(in the rows, 128 means zero)
One turn moves each row of this set onto another row. After a few examples, where does it send each row asked below?
Vagaf: [133 166 124 151 159 146 101 124 153 145 145 134  96 126 142 136 141 143
 126 119 129 112 117 130 121 107 134 150 157 155 139  96 146  98 121 139
 154 148 144 161 125 133 114 165 115 159 138]
Mut: [134 157  80 147 147 155 129 128 144 163 127 121 124 124 134 143 141 146
 148 132 127 115 132 138 116 128 105 144 139 117 130 135 123 120  90 131
 137 109 132  97 146 120 132 132 117 141  99]
nore: [135 162 112 142 108 136 140 175 134 137 155 132 105 111 104 111 118 126
 134 128 153 154 142  79 160 143 147 144 154 133 135 122 130 121 123 136
 128 139 109 113 146 137 125 144 130 161 124]
kazev: [133 166 105 160 125 140 118 105 161 143 160 140  62 122 129 132 110 126
 119 135 159 150 137 117 111 132 112 160 134 112 147 142 140 114 124 152
 136 128 139 101 131 110 110 141 162 124 100]
sesuv: [137 166 120 160 157 144  82 141 123 128 159 154 118 122 101 123 129 156
 101 136 142 125 126 166 120 130 135 105 147 160 148 116 147 129 116 146
 125 152 130 126 142 118 121 164 143 124 139]
risa: [155 127 109 156  93 143 117 156 132 145 147 132  90  97 109 130 131 105
 133 128 137 150 111  89 140 130 133 138 140 144 146 143 147 122 122 143
 131 118 131 118 117 117 119 146 135 137 139]
veg: [140 167 116 157 114 152 119 102 123 173 130 150 129 109 108 111 129 142
 125 127 127 118 120  83 154 128 140 175 133 115 149 145 138 108 117 139
 135 164 157 133 114 124 117 162 131 137 111]
Rerob: [143 160 127 142 124 130 118 161 116 151 144 168 122  99 105 137 133 175
 127 137 128 141 116 154 118 124 140 125 155 165 127 126 151 117  92 179
 133 138 140 115 143 126 137 136 135 122 121]
lamu: [112 177 140 129 127 153 130 106 145 156 141 125 118 137 151 118 126 124
 133 132 143 132 120 135 125 142 181  90 156 112 132 114 141 122 111 136
 122 135 133 163 156 143 153 144 140 135 103]
Rovab: [132 149 121 139 142 158 127 119 144 148 125 138 131 133 106 127 148 117
 135 119 128 112 127 112 159 112 155 135 138 168 132 119  96 129 102 133
 124 149 156 128 101 101 139 160 151 122 111]
tofel: [119 144  92 132 151 124 143 118 144 130 115 145 120 118 110 111 129 138
 133 136 106 127 138 149 127 119 136 154 160 113 145 133 155 116 104 139
 146 106 111 107 134 119 134 152 144 127 106]
gagul: [123 140 121 144 106 123 141 131 143 156 171 117 107 115 124 140 143 126
 161 150 157 141 108 106 122 130 139 125 137 133 134 139 141 142 120 158
 129 129 122 105 104 122 149 161 150 117 150]
Bekev: [118 158 127 140 149 152 138 128 145 128 182 156 132 131 154 125 125 144
 157 146 135 134 129 118 115 112 154 116 140 151 142 113 144 130 111 142
 118 158 126  96 128 138 147 179 153 155 117]
guk: [123 149 141 157 104 125 119 135 152 161 117 171 100 119  94 123 150 141
 112 128 171 133 121 125 142 126 150 148 181 103 129 126 149 140 119 154
 124 135 148 148 143 109 139 152 145 109 113]
kuz: [125 143 122 174 162 152 131 110 157 148 167 158 117 145 143 108 140 129
 154 118 134 135 116 133 147 129 152 120 144 124 130 133 148 105 110 145
 110 109 119 140 104 135 150 156 163 104 108]
kot: [139 182 114 155 101 168 135 143 142 159 155 128 125  95 128 110 127 144
 120 119 139 138 147 152 129 139 135 150 166 133 117 182 122 122 128 160
 141 157 129 105 138 112 127 164 136 133 105]
keka: [118 138 124 175 149 150 120 107 158 159 159 162 112 144 128 110 150 130
 145 112 145 136 113 132 149 132 148 118 157 118 125 127 152 120 106 148
 104 113 131 161 111 130 148 143 154 100 103]
gegud: [136 153 121 140 103 127 127 152 163 151 111 153  88 100  96 125 139 148
 116 144 159 132 142 137 124 135 151 148 166 105 131 114 142 151 112 143
 133 146 145 127 160 103 134 157 138 133 121]
kino: [129 187 127 154  96 162 128 130 147 163 161 116 133 113 132 110 122 133
 130 132 159 149 137 143 134 135 154 109 159 127  93 173 126 122 126 162
 130 151 132 123 153 124 138 164 146 123 101]
beviz: [129 174 109 171 138 143 128 148 153 125 156 117 108 124 110 118 122 114
 122 132 158 119 138 121 141 136 136 130 161 123 134 122 150 128 139 105
 148 157 110 136 153 144 118 165 123 167 129]
zuvut: [139 182 112 144 153 142 132 141 141 140 150 133  96 107 125 123 102 119
 123 120 155 168 159 149 136 122 143 113 150 174 137 141 126  83 117 148
 158 124 126 126 129 103 123 159 127 120 115]
tume: [136 190 129 128 130 138 112 132 134 164 163 149 108 124 125 141 121 158
 155 134 174 148 135 122 126 122 106 137 128 168 132  97 119 131 107 134
 121 152 145 122 128 114 156 171 149 109 105]
lubi: [122 186 110 165 128 176 118 111 142 191 154 163 126 122 149 152 148 110
 129 112 128 114 117 134 132 120 145 129 163 125 145 122 142 106 119 131
 131 137 130 152 146 149 141 168 131 101  98]
Pav: [124 154  99 125 131 144 150 121 159 169 126 116 122 113 124 106 124 139
 148 128 132 150 145 143 105  98 137 148 155 128 147 154 144 122  97 118
 136 110 153 127 143 125 145 165 119 154 110]
gimu: [133 183 106 161 130 174 125 123 136 195 140 155 138 131 134 158 153 123
 130 119 117 100 116 136 141 117 153 127 162 138 135 125 129 113 106 135
 132 138 132 152 137 143 142 169 127 110  98]
Gasit: [162 167 121 139 138 147 112 129 130 148 139 189 102 128 114 125 115 143
 138 139 162 153 145 118 129 124 118 145 136 151 162 112 122 120 114 112
 123 133 162 120 159 107 137 141 130 130  89]
zabu: [159 161  96 131  98 141  95 137 117 162 159 145 116 106 123 118 118 133
 129 141 135 141 145  83 139 140 142 162 150 134 140 146 149 104 126 137
 140 147 126 121 132 144 106 156 129 144 133]
Viniz: [131 183 116 174 129 161 104 104 142 153 160 153  76 119 145 140 124 110
 114 132 168 139 127 125 122 128 119 140 139  92 151 126 143 102 139 148
 140 131 132 113 155 127 111 155 148 112 101]
zike: [122 176 141 126 141 144 131 113 143 152 143 128 107 147 149 122 129 128
 136 134 146 129 116 132 117 127 175 109 157 112 142 102 147 122 108 121
 124 125 142 176 152 139 147 148 134 147 111]
livon: [124 170 152 147 151 150 145 120 135 155 128 150 112 108 117 126  94 141
 104 103 153 145 127 128 148 121 146 127 138 175 151 128 145 103 125 151
 137 148 154 135 119  89 128 174 128 135 104]

kino turns into Viniz
risa turns into nore
veg turns into gagul
Now these:
tofel turns into Pav
livon turns into tume
zuvut turns into Gasit
keka turns into lamu
kazev turns into gegud
Vagaf turns into Rovab
kuz turns into zike

One turn moves each row of this set onto another row. After a few examples, where does it send each row asked below?
nipo: [154 114 167 145 149 170 132 144 106 111  95  97 109  98 106 133]
fir: [157 106 144 130 140 139 174 124 141 114 103 131 121  79 120 123]
seni: [129 116 129 150 143 136 166 133 108 133 108 128 132 134 121 111]
veb: [151  97 166 110 155 119 114 128  99 113 111 138 135  76 135 115]
bogef: [148 115 141 111 119 157 133 122 105 138 125 106 134 104 136 157]
lalub: [147 108 162 107 157 139 165 102 100 100 130 117 149 103 126 114]
ruzov: [162 136 166 124 142 127 135 124 150 129 120 135 142 131 126 138]
Zasi: [150  91 134 109 127 146 135 132 117 130 126 155 141  98 114 123]
zes: [163 146 161 125 136 108 144 139 109 120  96 103 107 124 122 124]
Bekoz: [131 133 129 132 132 142 155 134  91 147 108 142 128 127 126 110]
Raluz: [138 125 181 151 167 148 155 118  95 120 134 139 119 129 114 125]
Dad: [149 130 167 133 133 139 148 122  91 136 104 144 120  60 112 117]
renop: [142 119 159 147 154 147  96 122  81 117 101 114 134  99 126 121]
zeval: [138 123 189 125 180 157 133 123 108 132  94 125  93 109 118 139]
Dab: [114  89 152  98 162 120 140 120 100 125 111 122 141 108 109 141]
Redob: [138 107 179 117 150 130 138  96  89 141 109 125 148 122 129 102]
Peno: [151  97 149 132 145 175 146 134 125 121 101  97 139 119 115 134]
naz: [177 119 156 115 136 155 134 123 112 118 101  95 150 101 125 149]
zof: [129 104 151 125 135 112 116 138 118 142  98 149 122 110 114 103]
nusit: [136 132 159 120 178 135 142 124 126 118  83 124 138 125  86 134]
zot: [171 149 160 127 144 122 148 129 102 112  86 110 128 112 127 103]
Zuri: [127 136 178  99 155 131 132 125 126 120 117 112 117 107 112 163]
vage: [116 120 150 114 155 163 158 111 115 120 116 126 133 124  86 142]
fop: [159 107 192 124 137 139 144 121 127 127  99 119 154  78 123 116]
Defu: [132 103 150 144 126 160 143 112 119 140 111 150 137  79 114 111]
Kife: [139 145 152  83 149 136 154 101  96 138 103 132 134 115 114 144]
nutu: [131 108 159 123 138 100 149 108  94 121 129 122 106  90 126 137]
nak: [169 135 162 106 154 140 108 118 122 118 107 137  95 101 128 141]
teras: [156 102 187 126 149 121 127  95  92 127  87 111 120  97 112 114]
Luz: [119 128 168 139 139 147 138 137 148 127 123 130  97 107 118 120]
giv: [162 104 176 109 145 116 139 113 105  95 113 103 131  95 101 127]
buko: [136 114 161 124 159 162 119 140 109 141 120 166 116  95 134 128]
Luki: [134 135 163 114 132 162 146 132 137 136 120 143 143  84 122 146]
Pob: [131 121 112 124 143 133 167 122 104 134  98 127 131 122 127 120]
Varo: [167 144 156 139 145 104 136 124  99 113 105 113 122 112 141 115]
mazo: [129  83 178 137 168 151 165 111 110 136  98 117 134 105 110 130]
mopug: [151 153 185 132 142 150 116 122 135 114 107 125 113  99 108 130]
Rufug: [170 114 168 118 124 123 142 149 100 137 128 145 130  92 110 132]
Dagu: [139 123 143  93 144 146 137 130 135 139 101 138  87 102 128 126]
fabur: [153 111 184 111 140 140 166 132  99 133  89 120 117 110  91 104]
dif: [139 133 126 139 132 147 177 131 103 131 124 132 128 117 129 123]
zas: [115 103 129 128 148 145 107 112  97 128 100 111 127 105 132 134]
Zez: [131 114 157 140 141 184 124 137  83 126 108 118 123 102 117 113]
vufus: [140 119 146 115 131 130 106 125 102 135  97  98 113 101 125 158]
lef: [125 101 147 127 164 152 141  97  99 145 117 139 112 132 114 148]
gamot: [140 143 149 126 175 148 128 111 112 109  91 152 116  94 127 107]
Tek: [154 149 156 136 149 119 147 127  98 112  91 108  94 105 127 114]
lufik: [143 116 151 140 185 118 137 101 119 127 102 129 117 119 120 155]

Zez turns into naz
Tek turns into dif
Now these:
veb turns into mazo
nak turns into Defu
nutu turns into Raluz
Dad turns into lalub

